In the rows, zero is written as 128.
Each named move below is a turn or a mirror, shown by a few rows before and after it. Which moves, in which order, take the first row of each later pair to the second? The first pair is answered.
A:
[132 140 156 135 120 121 127 122 127 149]  ->  [108 123 138 137 120 109 133 115 145 139]
[106 127 139 152 128  99 116 140 128 142]  ->  [119 138 148 152 129 105 115 144 118 146]
[200 104 146 166 123 113 144 116 104  84]  ->  [161  79 118 167 121  94 154 107 135  70]
[134 115 132 144 104 131 163  60 161 138]  ->  [167 134 157 143 103 143 157  69 136 148]
W:
[146 111 110 128 129 124 121 154  94  86]  ->  [159 126 145 123 148 147 132 142  92  91]
[138 146 164 133 152 130 130 103 144 147]  ->  [113 116 101 138 118  91 107 127 149 130]
[121 163 152 128 138 123 149 135 131 131]  ->  [106 145 115 130 117 100 136 150 134 123]
Q:
[ 95 165 110 115 108 134 110 112 144 205]  ->  [ 68  94  93 124 163 128 146 132 179 105]
[157  96 155 181  82  89 126 110 117 117]  ->  [106 130 154 160  88  80  89 118 114 171]
[140 121 142 131 138 146 155 109 170 130]  ->  [135 140 145 126 129 144 142 107 164 158]
[122 113 133 133 122  89 145 112 148 102]  ->  [144 135 140 133  99  95 139 102 133 135]
Then:
(two moves a pair)
[118 122 101 124 115 132 132 107 148 137]  ->  [142 133 101 125 102 131 115 124 123 141]
A, W
[ 67 135 113  76 175 161 152 130 131 131]  ->  [126 129 138  87 180 180 170 133 110  99]
A, Q
[139 137 105  86 147 176 149 125 128 119]  ->  [125 144 103  83 150 175 140 129 128 130]
Q, Q
[131 117 147 144 125 116 125 145 116 122]  ->  [129 118 157 144 132 125 133 134 123 123]
A, W
[163 133 151 133 147 133 103 131 106 115]  ->  [124 118 151 132 165 135 127 101 144 109]
A, W
[127 139 111 103 101 128 143  99 127 135]  ->  [118 117 104 106 118 127 148 107 135 107]
Q, Q
[141 124 151 142 136 147 150  89 146 116]  ->  [106 139 141 134 130 135 134  84 152 150]
Q, A
[ 79 116 106 148 136 110 108 121 164 101]  ->  [138 142 168 151 148 153 141  88 153 108]
W, Q
[147 112  75 126  90 106 105 155 116 116]  ->  [109 162 156 101 168 151 103 141 116 153]
W, Q
[139 126 140 138 105 121 110 123 102 134]  ->  [110 134 153 129 135 129 105 128 109 135]
Q, W
[134 116 121 126 144 126 116 151 119 103]  ->  [156 137 142 125 138 140 119 137 109 122]
W, Q
[168 150 139 121 121 153 140 115 110 148]  ->  [ 88 143 108 108 144 128 106 146 124 150]
Q, W
[139 143 149  99 150 161 149 108 141 153]  ->  [101 110  96 104 132 127 148 112 165 137]
A, W
[117 143 141 133 131 124  95 133 110 159]  ->  [114 114 151 139 165 132 119 134 125 108]
Q, W
[125 133 161 156 148 144 149 124 124 110]  ->  [146 134 144 158 124 131 127 153  99 109]
W, A
[106 129 130 135 101 122 141  93 150 160]  ->  [119 104 129 145 105 123 158  94 159 125]
Q, Q
[112 137 142 126 133 121 111 127 126 156]  ->  [159 118 146 139 122 127 140 117 128 123]
Q, Q
[179 174 101  91 108 165 130 126 118 176]  ->  [ 98 134  50  87 138 129 105 163 145 136]
W, Q
[120 131 146 110 153 148 148 133 149 121]  ->  [124 123 134 116 134 145 160 120 159 122]
Q, A
[152 154 160 120 130 134 123 130 119 133]  ->  [100 136 140 115 150 120 117 137 141 121]
Q, A
[120 137 156 114 175 138 123 159 120 129]  ->  [123 129 129 118 154 121 104 180 106 125]
W, A
[139 108 144 130 109 142  83 183  53 127]  ->  [152  63 104 152  67 128 123 141  88  99]
A, Q
[150 107 155 133 123 137 161 103 148 106]  ->  [182 117 151 134 107 135 139 127 118 114]
W, A
[126 120 137 124 121 121 140 124 127 112]  ->  [109 134 140 116 121 120 127 129 125 129]
Q, Q
[200 126  65 103 147 147 120 115 116  98]  ->  [121 135  58  86 183 133  89 140 127 114]
Q, Q
[108 122 162 140 146 113 127 132 128 112]  ->  [139 128 172 144 134 120 133 125 118 116]
A, Q
[114 111 142 125 144 112 125 129 140  99]  ->  [151 114 129 133 105 107 125 121 128 112]
Q, W
[128 113 155 166 104  69 108 142 112 105]  ->  [143 143 191 161 115  91 113 125 101 130]
Q, W
[100 115 168 136 181 114 120 158 126 121]  ->  [149  83 125 159 123  95 131 159 121  92]
Q, W
[119  95 119 127 149 137 121 143 152  80]  ->  [148 106 117 127 135 134 100 164 124  85]
A, W
[111 127  97 121 119 126 128 131 120 139]  ->  [135 132 133 123 143 151 151 117 119 128]
Q, W
[146 150 135 104 149 155 123 162 125 134]  ->  [111 123 110 107 155 141 132 156 153 110]
Q, A
[141  95 115 141 132 127 125 159 108  74]  ->  [112  98  80 142  89 107 123 127 136 114]
Q, A
[135 142 131 132 146 141 132 117 138 125]  ->  [147 145 121 133 134 134 118 135 121 125]
W, A
[125  71 107 160 104  86 132 135 119  61]  ->  [117  86 164 155 150 126 168  88 144  68]
W, A
[133  85 113 144 117 113 152 120 143  95]  ->  [168 102 121 145 103 118 134 142 108 102]
A, W
[134  99 144  96 160 149 111 149 136 105]  ->  [127  81 114 107 130 134 128 119 162 107]
Q, A
[181 151 154 151 121 170 127 154  93 127]  ->  [156 119  99 163  68 142 154 105 144 132]
A, Q
[112 110 130 149 112 104 124 137 132 118]  ->  [137 122 140 150 102 112 126 132 121 126]
Q, A
[100 115 124 121 141 125 136 123 146 128]  ->  [129 138 131 121 112 129 135 110 133 158]
Q, Q
[187 157 141 131 120 162 158  93 130 136]  ->  [ 98 123 122 118 186 144 151 128 161  88]
Q, Q
[166 144 126 104 136 187 161 106 136 144]  ->  [ 95 150 108  90 157 170 137 117 152 161]
Q, A
[121 128 133 157  94  98 166  68 170 131]  ->  [ 70 169 160 129 140 102 115 111 147 169]
A, Q
[103 125  93 131 140 111 101 154 130 126]  ->  [172 124 139 143 146 150 144 123 122 107]
Q, W
[123 108 103 115 121 111 112 190 109 106]  ->  [142 132 109 115  96 113 104 177  94 142]
Q, Q
[118 137 110 123 124 131 114 131 117 151]  ->  [152 117 110 136 115 137 137 126 118 122]
Q, Q
[156 113 138 153 138 139 179  91 157  98]  ->  [117 143  86 141  82  99 122 108 144 167]
Q, W
[147 128 103  99  83 137 147  90 150 143]  ->  [ 87 142 106  81 118 130 116 115 149 159]
A, Q
[150 109 146 152 150 123 117 123  98 114]  ->  [ 99 105 117 149 142 102 114 111 126 130]
Q, A
[156 113 133 149 107 137 145  92 138 130]  ->  [167 114 129 149  98 134 137 103 128 133]
W, A
[199 133 153 133 106 142 109 145  87 119]  ->  [148 121 181 128 154 164 161  86 148 113]
A, W
[189 107 140 117 136 108 126 161 134  95]  ->  [174 141 132 108 112  97  94 165 121 153]
Q, W
[172 123 146 150 115 122 125 143 111 128]  ->  [138 100 108 157 107 100 126 140 135 116]
W, A
[150 116 166 115 142 165 145 117 138 133]  ->  [153 102 103 124  80 126 123 132 131 141]
W, Q
[132 116 178 149 130 122 138 130 121  97]  ->  [115 102 157 152 124 111 137 129 133  91]
A, W
[116 131 130 101 164 157 128 122 152 137]  ->  [131  99  89 115 133 134 130 134 156 109]
Q, W
[195 150 122 130 100 133 124 138  91 138]  ->  [107 152  98 112 128 106  84 167 104 152]
W, Q
[127 141 135 131 113 117  97 153 114 145]  ->  [110 122 143 133 147 122 107 162 128 113]
W, Q
[149  86  83 139  85 120 146 149 143  88]  ->  [ 79 123  81 115 101 108  99 163 142 146]
Q, Q
[125 123  78  84 172 151 122 119 147 106]  ->  [174 122  71  95 132 152 133 106 133 108]
Q, W
[112 136 105  79 168 154 135 108 126 121]  ->  [110 125  73  82 146 134 118 129 120 115]
A, W
[119 102 123 149  97  87 125 130 120 120]  ->  [154 127 159 145 104 108 122 135  94 134]
A, W
[132 127 160 144 112 127 122 131 137 133]  ->  [122 116 158 145 123 127 126 137 143 120]
Q, Q
[114 125 153 125 155 148 119  95 122 135]  ->  [103  93 104 133 131 122 115 112 127 111]
Q, W
[109 117 146 133 145 136 155  94 161 106]  ->  [ 97 150 152 122 134 133 129  92 150 155]
Q, Q
[165 166 101 112  77 146 123 114 119 180]  ->  [122 177 126  94 145 154  90 165 104 165]
Q, A
[ 83 131 160 143 167 121 119 150 138 126]  ->  [107 146 171 143 162 126 107 166 114 135]
W, A
[ 98 156 151 133 142 125 104 141 121 151]  ->  [170 136 156 151 117 138 142 125 116 117]
Q, Q
[133 107 102 138 107 116 145  83 144 150]  ->  [ 98 126 121 125 136 124 132  84 148 169]
W, Q
[146 137 126 123 128 159 138 126 121 151]  ->  [141 128  97 128 110 141 126 138 119 147]
W, A
[135 142 164 144 117 120 158  81 135 137]  ->  [ 76 131 124 135 114  88 126 107 144 143]
Q, W
[161 163  89 139  64  97  91 161  98 139]  ->  [170 198 183 129 129 159 136 106 113 156]
A, W
[118  98 183 157 154 126 151 130 116  94]  ->  [144 107 174 158 138 122 129 157  85  98]
W, A
[ 78 123 107 137 115  97 125 107 171 148]  ->  [193 146 163 148 111 139 137 118 115 134]
Q, A
[138 113 135 159 130 132 137 144 131 105]  ->  [143 135 127 156 102 123 119 142 118 142]
Q, W
[136 103 164 167 136 118 148  88 134 100]  ->  [117 118 120 162  89  84 109 100 123 145]
Q, W
[ 93 107  84 124 127 112 116 152 142 100]  ->  [132 146 128 117 147 136  93 178  96 114]
A, Q
[107 133 134 118 146 145 137 129 150 119]  ->  [135 127 132 123 129 150 151 116 148 112]
Q, A
[113 134 121 126 116 103  92 161 107 139]  ->  [ 77 119 126 122 135 104 116 131 143 132]
W, A
[140 138 153 125 187 151 111 132 109 133]  ->  [143 126 109 129 153 122  85 165  97 124]
W, A
[159 124 113 131  94 136 123 127 124 111]  ->  [131 111 109 131 102 133 137 112 150 104]
W, A
[138 147 129  81 169 174 125 120 140 140]  ->  [120 108  70  91 145 139 116 143 150 110]
Q, W
[116 117  96 122 114 113 134 108 150 139]  ->  [102 138 121 107 152 123 105 139 130 142]
A, Q
[166 112  86 130 100 120 127 141 112 116]  ->  [155 160 141 113 133 148 117 126 105 166]
Q, W
[111 101 136 148 128 115 147 109 155 113]  ->  [150 127 173 144 135 139 143 114 126 126]
W, A
[120 122 118 133 107 121 147  81 154 157]  ->  [153 156 159 126 123 141 128 104 116 167]
Q, A
[139 117 118 128 118 131 142 122 144 127]  ->  [114 122 112 121 131 128 131 130 148 133]
Q, Q
[104 136 131 134 144 111 107 141 129 135]  ->  [141 118 142 144 150 122 135 132 130 100]
Q, W
[126 159 146 131 139 141 115 139 121 124]  ->  [132 131 114 141 121 125 120 149 125  93]
W, Q
[112 125 146 118 156 137 134 138 135 133]  ->  [128  98 111 128 122 120 138 145 134 113]
Q, W
[132 137 120 135 119 114 114 144 111 159]  ->  [106 124 128 131 156 119 119 153 124 131]
W, Q
[ 99 118 140 140 129 112 135 124 142 133]  ->  [122 137 163 137 133 125 133 125 126 140]
W, A
[139 131 140 145 104 124 123 144  90 119]  ->  [ 93 127 125 138 116 112 115 150 109 124]
Q, A
[ 96 134 159 129 159 115 109 158 108 123]  ->  [150 105 153 147 135 118 138 151 109  84]
W, Q
[167 109 126 132 115 114 132 165 145  99]  ->  [111 132 123 115 130 102 101 176 146 134]
Q, Q
[148 150 139 109 122 143 134  96 136 147]  ->  [117 130 110 111 117 127 139  92 159 138]
A, W
[114 112 100 133 105  99 103 145 128 114]  ->  [ 93 114 135 128 143 123 138 105 161 115]
W, A
[113 124 184 148 151 134 132 108 137 112]  ->  [109 142 189 143 144 132 119 106 131 140]
Q, Q
[ 91 141 160 116 135 129 115 127 117 154]  ->  [115  90 129 134 122 121 139 134 128  86]
W, Q
[150 154 159 141  94 149 159  65 153 167]  ->  [179 156 129 146  58 128 125 106 117 170]
W, A
[113 130 144 118 132 134 138 114 132 144]  ->  [133 136 142 119 118 131 126 132 110 147]
W, A
[118 112 125 133 137 128 134 130 139 114]  ->  [138 119 123 138 114 128 139 115 137 126]
Q, A
[164 133 162 142 108 133 155  81 138 132]  ->  [129 107 123 147  99 112 154  84 160 121]
A, W
[ 93  97 146 121 190 149 154 123 164  85]  ->  [105  81  82 128 137 106 111 177 135  77]
A, W
[111 118 115 106 169 126 122 157 134 110]  ->  [169 127 132 113 155 144 130 153 109 107]
A, Q
[133 131 116 145  95  97 108 140 126 146]  ->  [146 138 138 140 118 109  99 160 108 139]
Q, A
[115 118 102 118 111 115 125 116 139 133]  ->  [129 117 104 121 105 119 131 111 137 133]
Q, Q
[100 120 132 155 103  70 108 111 151 119]  ->  [140 136 182 158 121 105 138  87 144 119]
Q, W
[183 125 127 144 112 138 152 117 122 120]  ->  [ 93 144 106 122 120 113 113 122 141 168]
Q, A
[113 164 137 104 120 128 133  95 124 170]  ->  [132 160 165 102 162 148 132 125 103 130]
Q, A
[101 121 156 149 139 111 136 106 154 125]  ->  [120 109 130 160 109 101 137 108 152 118]
Q, W
[147 151 142 125 159 138 133 143 130 102]  ->  [144 144 115 132 139 120 120 160 121  97]
W, A
[166 115 136 125 128 161 138 105 112 107]  ->  [ 86 122 105 110 126 137 113  99 138 147]
Q, A
[159 147 144 119 138 147 133 146 116 112]  ->  [122 129 137 117 153 147 153 123 149 103]
A, W
[104 141 115 104 151 145 106 156 113 150]  ->  [141 109 120 117 159 154 135 157 118  96]
Q, A
[135 115 184 127 133 144 154  69 131 145]  ->  [123  87 103 138  72  93 128  96 133 139]
W, Q
[121 104 126 130 143 143 151 113 144  96]  ->  [133 100  99 133 120 123 128 138 125  93]
A, W
[100 112 142 171 129 129 130  67 180 143]  ->  [103 119 145 170 122 130 127  64 175 153]
Q, Q
[167  95  91 135 101 107 138 134 117  96]  ->  [131 168 150 105 138 136 108 120 103 180]
W, Q
[127 138 158  93 168 166 130 157 127 101]  ->  [180 127 147 110 121 166 159 122 134 100]
A, Q
[ 94 122 158 116 135 122 151 126 157  92]  ->  [129 154 188 112 133 138 134 136 125 118]
A, Q
[117 120 124 145 147 131 145 114 131 118]  ->  [129 143 141 139 146 139 134 119 114 142]
A, Q
[117 126 110 116 132 129 113 139 129 134]  ->  [130 121 132 121 150 142 127 131 131 117]
W, Q
[130 129 117 170  93 113 134 127 116  93]  ->  [113 126 132 167 114 124 154 103 135  92]
W, A
[145 126 114 144 111 121  88 161 121 153]  ->  [132  98  95 152 114 115 104 155 144 121]
A, Q
[158 152 139 101 150 158 146 119 126 144]  ->  [163 142  92 105 116 128 117 153 108 139]
W, A
[ 99 121 163 139 164 130 146 125 134 102]  ->  [146 141 179 140 144 140 147 117 111 121]
A, Q
[112  92 132 134 137 111 145 124 146  74]  ->  [146 160 176 119 129 134 107 138  93 144]
A, Q
[137 148 147 130 183 144 108 158  94  76]  ->  [196 138 131 149 118 145 143 110  99  82]
A, Q
[ 94 101 105 159 142 109 134 104 153 121]  ->  [114 135 113 155 111 115 119  95 136 176]
Q, Q
[117 135 126 128 174 128 123 117 119 109]  ->  [140 159 131 126 148 133 116 105 104 142]
Q, Q
[100  99 147 162 130  91 119 127 144 104]  ->  [126 135 179 155 137 110  96 143 109 130]
A, Q
[148 163 121 109  99 146 116 116 106 185]  ->  [117 156 142 100 165 153 101 162  98 148]
Q, A
[122 137 161 158 122 136 149  84 131 141]  ->  [ 98 119 157 155 144 133 151  96 142 118]
Q, Q
[143 140 123 140 152 130 141 142 110 114]  ->  [127 134 121 138 158 130 151 129 124 108]
A, W
[141 143 153 108 160 161 164 117 134 110]  ->  [111 158 150  97 168 154 145 127 134 133]
Q, Q
[ 98 126 110 120 153 126 126 122 168 124]  ->  [129 136  89 122 123 113  96 157 134 127]
A, W
[193 138 131 138 103 161 128 108 128 146]  ->  [109  94 112 130 169 148 126 142 161  86]
Q, Q
[157 108 135 123 170 166 149 129 124  81]  ->  [186 150 140 120 118 166 138 101 106 150]
A, Q
[136 161 116 116 117 167 110 151 113 134]  ->  [114 140  98 118 129 155 110 164 125 105]
W, Q
[150 141 151 118 141 151 121 137 114 132]  ->  [139 128 146 120 155 148 126 145 122 109]
Q, Q
[121 134 145 125 149 149 135 125 139 139]  ->  [137 134 146 129 142 153 140 122 137 138]
Q, Q
[115 141 134  99 156 161 153 138 129 109]  ->  [123 161 140  96 139 164 145 131 119 142]
Q, Q
[116 137 147 122 142 133 115 131 134 131]  ->  [134 117 140 133 136 135 133 124 139 108]
A, Q
[130 164 107  98 120 157 112 119 115 184]  ->  [100  97  73 111 141 141 148 118 158 106]
A, Q
[ 86 122 124 130  92 118 136  91 162 126]  ->  [126 132 110 132  64 107 104 131 120 134]
A, W
[141 116 151 141 128 111 137 147 142 136]  ->  [127 119 149 137 132 109 129 152 146 141]
Q, Q
[171 131 174 136 133 121 128 113 113 138]  ->  [122 104 155 137 142 109 149  90 156 126]
A, W
[132 160 104 117  95 135  95 129 111 162]  ->  [164 104  96 136 110 143 136 128 128  81]
Q, Q
[168 130 135 136 125 116 125 150  93 116]  ->  [123 121 127 128 151 109 113 168 105 107]
Q, Q
[157 102  95 132 100 116 117 148 103 118]  ->  [125 117  92 125 102 109 102 147 104 146]
Q, A
